In the rows, zero is written as 128.
The same turns and mirrors carry the whole set onto itself and the rows of a family onto each other. Which other rows belong to the same family as each row named below? List them in the order they appear above.
These 30 rows form 5 families of 6 rows each.
fanid: [104 145 138 124 105 129 114 123 119 121 102]
Votup: [ 80 107 158 127 114 127  92 142 145 119 133]
zizep: [ 86 146 142 121 149 151 132 154 136 127 141]
Vid: [ 77 141 158 117 107 118 127 154 122 128 129]
luti: [ 80 165 146 131 133 147 130 147 129 133 140]
Fiso: [ 87 136 138 128 107 116 120 142 151  92 150]
Vut: [108 128 137 114 113 126 115 130 123 115 103]
gep: [ 93 154 161 133 101 147 111 124 152 130 105]
Kez: [ 85 157 137 139 110 128 120 136 150  99 154]
zazub: [109 154 128 128 134 153 117 122 127 122 112]
Nagak: [ 74 127 161 137 101 126  91 136 140 126 132]
zisis: [ 88 126 145 110 144 137 131 161 135 121 137]
rata: [ 73 147 156 147 109 141  91 128 141 132 137]
vivu: [ 75 163 154 129 111 131 127 148 122 134 133]
Veb: [ 84 123 154 108 122 121 129 161 129 121 132]
Kemuv: [114 135 126 119 141 149 117 129 131 116 111]
pomef: [100 116 160 113 111 137 113 138 158 117 102]
bir: [ 90 142 131 131 127 132 122 142 155  93 156]
Feba: [ 83 126 146 138 144 157  95 138 154 124 143]
tafup: [ 95 134 164 122  97 134 111 130 152 124 100]
sanu: [ 84 148 140 134 103 119 120 138 148  96 151]
nata: [ 96 157 153 136 123 162 113 125 159 129 109]
pata: [105 158 133 130 115 143 114 120 121 124 107]
Kov: [ 87 155 132 138 122 135 122 137 154  96 156]
feri: [ 77 146 148 148 131 156  93 131 147 130 143]
Rus: [113 123 131 113 130 136 117 133 128 113 106]
zafiz: [ 90 133 135 127 119 124 121 144 155  90 153]
Koni: [104 118 152 116 132 152 115 137 164 117 108]
Fev: [103 140 149 126 138 165 115 131 164 123 111]
rinum: [ 85 106 150 127 136 142  94 144 152 117 139]

Which other rows belong to the same family as Koni? gep, pomef, tafup, nata, Fev
Which other rows belong to the same family as Rus? fanid, Vut, zazub, Kemuv, pata
Which other rows belong to the same family as Veb? zizep, Vid, luti, zisis, vivu
Which other rows belong to the same family as zafiz? Fiso, Kez, bir, sanu, Kov

The same turns and mirrors carry the whole set onto itself and the rows of a family onto each other. Which other rows belong to the same family as each row named below? List them in the order they appear above.
These 36 rows form 6 families of 6 rows each.
zasek: [150 154 100 130 137 161 141 140 115 122  92 138 123 100 137 107 123 140
 156 157 131 123 110 148 131 127 136 161 163 105 141 140 149 146 136 172
 138 157  86 155 120 133 145]
silab: [116 138 102 140 154 134  93 122 107 137  78 128 128 130 160  96 159 121
 127 147 125 128 121 157 121 148 160 154 167 128 151 125 142 153 141 146
 144 133 113 139 126 163 131]
lokim: [122 130 150 145 132 133 158 120  91 101 119 125 148 116 174 115 132 110
 144 141 124 136 118 152 125 134 129 161 125 113 170 137 144 160 141 120
 127 144 130 132 138 138  84]
dalag: [121 126 153 147 138 129 153 121  92  93 123 133 146 113 180 121 124 116
 146 139 137 134 114 150 116 137 131 158 122 111 165 138 143 149 147 126
 134 153 122 124 135 142  87]
mori: [109 148 103 145 138 149 124 132 126  90 102 156 137 106 148 131 106 114
 150 156 136 145 109 121 128 115 128 190 138 123 156 147 122 148 137 127
 109 140 119 143 116 124  94]
zatu: [118 152 105 135 134 158 127 125 136  89 105 151 134 104 146 133 104 111
 149 157 130 152 108 118 123 110 126 182 142 124 159 148 117 148 143 138
 105 137 109 133 115 139 101]
sobam: [117 139  98 142 152 133 101 121 112 136  82 126 122 138 153  97 162 127
 130 150 115 132 125 154 123 145 165 151 161 128 154 117 148 158 145 152
 152 136 114 131 129 157 128]
tak: [116 131 150 144 131 127 160 118  94  97 117 135 137 110 170 119 128 113
 135 141 124 133 117 161 126 135 131 157 119 116 166 139 145 158 144 122
 132 152 127 128 135 137  87]
nisib: [153 135 105 134 108 133 137 139 110 116 104 130 120 113 148 135 138 136
 149 125 137 164 135 151 130 130 146 141 142 125 162 107 175 136 149 141
 161 158 102 127 113 150 110]
meti: [150 143 103 128 144 157 133 136 111 129  87 141 120 101 131 113 125 144
 151 156 139 132 116 151 120 123 141 155 166 107 149 136 147 137 143 172
 126 153  78 143 120 142 145]
kuf: [113 155 112 140 134 157 125 123 128  82 104 155 143 105 145 123 112 106
 157 158 139 148 107 123 129 113 120 184 138 119 147 150 119 157 148 135
 119 146 119 140 113 125  98]
kef: [118 141 100 143 155 138 101 119 117 126  73 126 123 125 159  96 162 115
 125 140 117 129 123 153 124 147 155 146 161 133 152 115 144 161 150 145
 152 133 115 140 131 156 131]
gesa: [111 152 128 149 158 123 119 133 100  93 100 127 135 126 161 103 147 125
 177 139 115 133 121 132  98 127 131 150 148 111 146 134 137 154 135 162
 124 125 154 175 124 161 108]
mab: [147 151 103 124 129 158 134 130 110 128  87 136 119  96 136 107 124 142
 148 149 124 124 123 152 125 125 140 157 164 105 143 144 141 141 146 177
 133 161  81 149 120 145 141]
Vupak: [149 152  93 127 141 158 140 135 117 124  93 136 123 100 136 112 119 146
 147 158 135 123 124 148 128 120 141 165 160 105 143 137 148 143 136 181
 137 154  89 146 117 145 144]
Romen: [153 151  96 126 130 157 136 140 113 126  98 138 131 101 132 109 114 145
 154 161 137 131 119 144 122 125 137 161 161 101 137 145 147 140 134 174
 133 161  84 148 119 142 134]
bega: [148 145 101 132 105 130 143 140 106 107 102 125 116 113 138 133 146 133
 148 121 130 157 142 137 135 140 144 141 149 123 165 110 169 135 145 138
 154 159 102 125 112 146 114]
Lidup: [145 141  99 146 104 139 147 140 117 110  99 123 119 116 147 134 139 132
 153 121 131 153 136 137 132 141 144 147 138 120 163 111 176 141 153 135
 166 156 111 125 119 142 105]
Nif: [119 138 103 147 154 124  94 119 116 135  80 132 125 131 153 103 158 117
 137 143 123 133 123 157 122 145 151 151 167 134 149 113 143 157 152 152
 154 140 111 147 122 157 131]
Bimig: [148 143 101 136 132 155 135 128 114 122  90 142 118 100 134 111 116 142
 157 156 134 126 120 151 122 124 136 163 164 107 140 143 147 146 151 174
 135 160  75 146 122 136 142]
gagif: [114 144 118 147 158 137 112 134 104  85 107 133 135 130 164 101 137 125
 168 140 122 145 126 120  96 121 127 165 144 111 148 140 136 151 133 159
 122 128 158 173 125 161 106]
Bamin: [137 136  99 135 107 136 140 149 114 110 107 124 116 117 147 135 136 136
 146 125 131 149 140 146 132 134 148 153 142 126 163 111 175 138 148 134
 166 158 105 120 114 148 109]
zib: [136 131  96 138 107 136 143 137 109 109 104 122 122 119 150 135 136 131
 145 123 137 159 147 136 127 140 146 146 142 127 165 113 172 139 148 126
 163 155 109 122 111 154 107]
sogo: [115 148 128 149 160 130 107 129 110  91 113 135 142 137 165 107 144 120
 170 133 123 143 122 126  89 126 129 158 149 113 145 138 133 155 133 160
 126 129 148 173 122 161 109]
pasof: [149 135 109 142 109 126 140 133 107 102  98 126 117 118 148 134 141 133
 149 124 135 157 139 143 127 140 138 145 146 126 166 110 176 137 148 137
 167 160 102 121 117 148 114]
Let: [117 166 107 147 135 154 124 130 132  91  98 152 128  98 138 132 107 112
 161 158 130 150 113 119 125 113 128 182 144 123 160 145 116 149 149 136
 110 142 115 143 116 131 104]
vidig: [114 119 152 147 141 131 161 121  93  88 115 131 148 115 167 120 133 114
 150 138 133 130 114 145 122 138 133 162 127 107 162 141 144 155 145 122
 134 147 134 131 134 139  88]
zon: [114 122 144 150 138 130 152 125  88  97 124 130 142 113 179 114 126 122
 142 150 129 130 112 150 118 136 135 161 119 110 160 139 144 154 141 130
 132 151 135 130 139 141  78]
Vukim: [116 152 123 150 157 131 116 133 110  96  98 126 142 126 163 108 143 116
 169 133 115 132 118 124  99 119 128 156 142 106 146 139 133 151 132 161
 117 124 150 176 126 168 102]
Sudu: [113 146 125 149 154 131 114 135 113 103 109 125 140 133 160 107 140 130
 176 135 117 140 117 124  94 123 133 161 152 111 146 136 136 148 135 167
 119 118 153 168 125 168 103]
sog: [120 129 100 133 145 131  93 123 112 135  76 128 123 133 151 103 158 123
 136 141 125 140 127 160 120 146 156 141 162 129 157 117 145 159 159 151
 146 133 109 137 120 158 129]
tupeb: [120 145 105 143 145 130 103 121 111 144  80 126 128 125 152 103 160 118
 129 139 119 136 130 154 130 149 162 148 168 134 156 110 137 154 155 147
 149 137 111 142 121 157 127]
Bofug: [117 122 149 138 132 126 159 123  94 101 131 130 144 120 179 121 129 117
 139 143 132 132 110 156 127 135 130 159 126 113 168 139 146 154 137 128
 128 140 129 127 130 143  91]
vamir: [111 149 127 160 161 136 114 133 107  86 101 137 143 124 161 107 147 116
 173 135 122 145 112 122  96 122 133 166 145 111 139 137 131 149 133 160
 132 129 152 169 125 164 105]
kubo: [115 151 108 145 140 151 123 123 131  88 103 155 147 107 145 134 104 112
 160 152 139 145 111 124 122 117 127 183 145 118 152 148 117 151 144 137
 104 140 107 140 116 124 103]
Deril: [115 159 109 143 132 156 126 135 129  90 108 145 132  98 147 128 112 102
 157 156 131 148 109 117 128 111 121 177 142 123 153 147 119 152 143 133
 102 141 108 140 116 129  97]

Which other rows belong to the same family as pasof? dalag, Nif, Bimig, sogo, kubo
Which other rows belong to the same family as Bamin? lokim, sobam, Vupak, Vukim, Deril
Which other rows belong to the same family as vamir? nisib, meti, kuf, vidig, sog
Which other rows belong to the same family as Romen? silab, tak, gesa, zib, Let

The same turns and mirrors carry the whole set onto itself and the rows of a family onto each other. Which other rows belong to the same family as each row named below? List them in the order they appear above.
These 16 rows form 4 families of 4 rows each.
Deki: [139 110 108 104 130 131 102 120 140 112 161 113 121]
Vugas: [139 113 132 131 136 129 137 154 165 132 134 116 123]
fiko: [114 116 116 114 130 124 123 146 163 119 142  94 140]
Goti: [101 130 106 120 116 150 104 109 150 107 158 121 141]
tavo: [121 129 126 125 134 134 141 157 166 132 145 101 135]
nog: [133 101 123 119 135 116 118 144 162 117 130 112 129]
vog: [123 133 128 122 123 142 105 110 144  85 135 129 150]
laru: [162 113 124 123 135 141 120 130 143 128 159 133 105]
lim: [145 130 142 135 128 144 116 117 149  97 129 150 134]
rulod: [122 137 104 107 128 145 121 130 140 123 177  98 132]
zenam: [111 155 129 127 124 154 126 122 148  99 150 122 155]
Sosiv: [133 154 144 140 128 158 138 131 153 110 144 140 139]
Gasam: [142 140 122 122 133 155 139 140 145 140 176 119 115]
vanev: [140 130 133 143 124 159 128 125 153 128 150 154 113]
kapub: [109 152 119 135 120 167 135 126 153 128 166 130 132]
nosu: [134 108 120 127 123 141  99 107 148 108 139 148 119]

Which other rows belong to the same family as laru? Deki, rulod, Gasam
Which other rows belong to the same family as fiko? Vugas, tavo, nog
Which other rows belong to the same family as vanev? Goti, kapub, nosu

The same turns and mirrors carry the whole set onto itself and the rows of a family onto each other. Which other rows belong to the same family as each row named below? List them in the order they appear above.
These 32 rows form 8 families of 4 rows each.
viguf: [114 114 126 115 160 144 117 128 142 142 133 131 102 149 112 129 135 135
 126 147 130 129 146 109 100 136 111 137 129 133 114 115]
barol: [142 113 135 122 100 143 143 115 137 130 117  99 145 116 123 116 120 113
 129 141  88 108 110 106 126 148 131 159 107 128 122 127]
vuru: [145 133 141 147 130 138 116 139 127 132 131 152  93  95 135 129 108 114
 129 150 114 149 128 137  95 124 114 135 114 143 128 126]
tonus: [115 116 129 137 102 114 117 125 142 148 106 105 154 142 122 124 142 122
 150 127 110 154 120  99 131 132 140 114 141 123 134 112]
dad: [123 122 133 120 154 148 117 141 139 143 126 145  97 141 108 131 141 141
 130 146 138 127 134 105  93 141 108 144 131 132 116 123]
ber: [118 111 125 130 108 120 123 126 146 137 109  94 153 135 125 133 138 117
 146 116 110 146 122 101 138 144 135 117 139 115 132 107]
guzez: [148 126 127 147 129 135 115 139 125 132 134 149  97 101 138 123 125 112
 131 146 123 147 117 135 102 125 120 117  99 152 137 112]
fipe: [146 123 149 124  99 137 141 118 132 121 109  99 149 121 129 116 128 112
 132 142  86 106 116 115 125 143 136 151 121 127 122 129]
Gudo: [118 104 131 122  99 114 115 125 141 146 106  93 147 131 117 125 136 120
 144 123 112 144 120 102 138 138 131 116 145 120 141 123]
fuben: [116 115 134 133 103 112 123 137 154 136 110 101 146 136 124 128 134 120
 149 120 113 155 122 104 136 142 133 115 144 118 133 122]
Padu: [124 125 129 109 154 140 121 142 134 140 127 142 103 145 114 129 149 130
 122 148 138 130 136 112  86 137 107 139 124 130 124 103]
nol: [151 128 137 140 133 137 118 134 118 136 136 148  94 100 138 123 115 114
 131 138 118 151 120 136 100 118 114 127 100 143 127 113]
radov: [118 117 143 130 103 110 115 114 146 137 111 103 146 138 123 131 126 125
 146 131 106 155 120 108 140 137 132 126 158 117 128 115]
lupa: [145 113 133 125  98 144 134 112 135 122 111 103 137 116 123 122 127 121
 123 135  88 110 108 110 135 141 139 157 125 131 110 143]
lin: [126 116 129 126 152 138 104 135 132 149 128 149  97 138 105 133 142 132
 132 141 135 126 146 118  94 133 109 142 138 137 118 115]
Retov: [126 123 135 123 152 147 118 141 142 148 127 149 102 150 116 132 145 131
 127 142 139 128 132 111  88 142 113 138 131 145 120 121]
simum: [145 125 135 151 137 135 110 124 123 139 123 151  97  94 141 122 115 114
 133 138 119 153 127 135 104 119 116 126 109 144 134 110]
Rima: [141 120 135 138  98 139 144 122 139 114 110 104 148 118 134 119 129 113
 126 129  91 109 102 109 124 149 135 147 120 123 118 123]
Bov: [114 119 131 123 106 114 123 129 149 136 104 101 150 138 125 136 134 125
 143 125 106 152 123 103 142 137 140 122 150 122 134 117]
Nub: [140 110 139 131  97 136 137 112 133 113 113 107 140 120 128 114 130 116
 133 129  90  99 119 112 136 143 133 159 121 120 117 119]
sos: [150 131 129 146 139 132 111 128 132 128 130 154  97 104 142 118 114 119
 126 153 116 154 118 133  98 124 115 130 104 138 124 114]
molo: [141 112 136 132  94 131 132 110 141 118 110 105 144 113 127 120 125 115
 119 136  90 101 108 110 131 147 136 154 119 131 122 130]
marim: [123 115 139 129 101 112 111 127 142 139 104 117 149 136 125 129 152 125
 148 119 122 154 127 103 140 134 132 118 149 118 140 113]
Sebi: [153 129 134 147 129 123 111 135 120 125 128 153  90  99 141 119 121 113
 124 137 120 144 114 139 106 121 113 127 115 141 131 117]
tubis: [129 119 120 119 156 136 119 134 132 149 130 149  91 141 113 131 137 134
 132 142 142 128 131 110 102 137 112 138 129 139 115 111]
roner: [148 113 138 114  98 153 136 125 141 119 111 102 140 110 127 124 118 117
 131 139  98 109 110 116 125 149 130 160 109 131 122 130]
Zov: [126 117 127 123 150 145 108 137 136 140 129 144 100 147 114 127 151 133
 128 146 138 134 135 117  87 137 108 140 131 132 118 112]
zabed: [143 127 133 160 122 121 121 129 122 129 124 149  93 103 138 117 116 116
 123 137 112 150 113 136  99 123 127 126 106 145 125 120]
Pog: [143 113 133 127 103 142 140 115 138 118 109 103 145 120 132 115 128 107
 128 129  93  97 119 115 125 144 134 155 116 128 118 129]
ruvo: [110 115 127 128 100 124 118 134 147 130 102  97 143 130 123 126 129 125
 147 125 114 155 119 104 144 134 138 121 144 110 132 123]
pep: [149 123 137 143 144 127 111 128 129 139 126 145 101 101 140 130 118 110
 121 137 119 155 129 133  98 122 110 124  98 147 138 115]
tam: [126 123 123 108 162 147 109 140 140 134 127 134  96 143 115 134 139 136
 129 147 137 126 140 118 100 138 105 141 138 133 120 117]

Which other rows belong to the same family as tubis? fipe, Gudo, sos
Which other rows belong to the same family as Padu? guzez, radov, lupa
Which other rows belong to the same family as Zov? nol, Bov, molo
Which other rows belong to the same family as Rima? vuru, ber, lin
Which other rows belong to the same family as Retov? Nub, ruvo, pep
Which other rows belong to the same family as tam? barol, tonus, Sebi

The same turns and mirrors carry the whole set onto itself and the rows of a family onto each other. Which other rows belong to the same family as each row named below? List them in the order they appear above.
These 20 rows form 5 families of 4 rows each.
Vof: [179 132 122 167 136 143  95 136 145 116 114 107 129 127]
lat: [144 128 124 117 143 125 118 119 131 140 125 107 117 172]
Mida: [140 126 100 115 141 131 117 124 143 134 135 106 124 163]
vetug: [156 104 109 147 105 119  95 127 147 118 120 128 111 128]
luvib: [149 148 127 118 123 132 108  88 128 126 147 100 118 136]
bizos: [149 161 125 135 125 136 113  96 116 125 135  94 116 137]
gado: [146 113 113 160 104 115  85 135 139 109 130 121 122 129]
vobe: [165 141 133 168 134 135  91 125 138 129 113 102 130 117]
nef: [149 101 113 134 100 126  90 138 140 109 114 111 131 134]
nen: [146 148 126 133 136 136 109  88 120 133 145 117 125 132]
Muz: [169 135 135 176 139 132  87 112 141 113 117 100 135 135]
mutok: [165 143 130 120 125 140  98  90 122 105 130  90 131 129]
zud: [158 148 137 131 128 130 112  92 108 116 139  99 136 140]
kefi: [140 120 127 126 132 110  99 119 141 131 110 113 129 177]
sugon: [172 136 120 170 142 123 107 127 142 111 117  99 125 120]
Pofu: [139 111 111 142 105 117  90 133 122 100 119 117 132 152]
nipat: [181 147 129 156 132 145  87 110 150 116 117 105 143 138]
Vumo: [143 125 115 117 121 132 106 113 151 133 119 107 122 179]
pinum: [154 121 122 116 126 124 116 124 143 137 139 116 119 173]
dati: [149  97 113 146 112 126  87 139 144 106 135 112 115 139]

Which other rows belong to the same family as Vof? lat, luvib, gado
Which other rows belong to the same family as nef? Muz, zud, Vumo
Which other rows belong to the same family as bizos? vobe, pinum, dati

The same turns and mirrors carry the whole set onto itself and the rows of a family onto each other. Which other rows belong to the same family as each row named below? List them in the order they appear above.
These 20 rows form 5 families of 4 rows each.
nugi: [152 140 121 109 140 130 138 118 137 106]
mur: [142 141 119 112 144 133 131 115 140 110]
dodu: [124 138 121 140 148 133 121 127 110 135]
lotud: [113 113 120 145 123  92 129 144 108 128]
musu: [123 140 120 133 150 134 120 119 119 132]
mup: [150 140 122 117 148 131 138 126 138 100]
gefov: [140 115 120 113 114  89 145 136 136  99]
lesig: [128 139 132 141 154 129 124 125 111 132]
kun: [113 104 124 140 123  89 128 141 114 121]
Noz: [114 116 122 146 114  91 130 133 110 128]
mib: [131 110 122 115 108  93 146 135 129  99]
vapu: [154 142 119 110 139 126 134 121 127  97]
bug: [135 137 118 145 150 126 119 126 107 134]
gafin: [133 105 122 117 117  87 140 137 134  99]
rog: [135 117 113 121 107  94 144 134 137  97]
riv: [133 121 124 113 109  96 153 138 135  99]
pibe: [114 116 121 147 120  96 138 144 114 135]
Lol: [145 146 124 108 146 129 132 121 132 104]
bago: [117 105 118 145 118  93 134 140 115 129]
fotu: [132 141 120 139 155 130 119 126 119 134]

Which other rows belong to the same family as bago? mib, Lol, fotu
Which other rows belong to the same family as lesig? mup, Noz, rog
Which other rows belong to the same family as kun? mur, musu, gafin

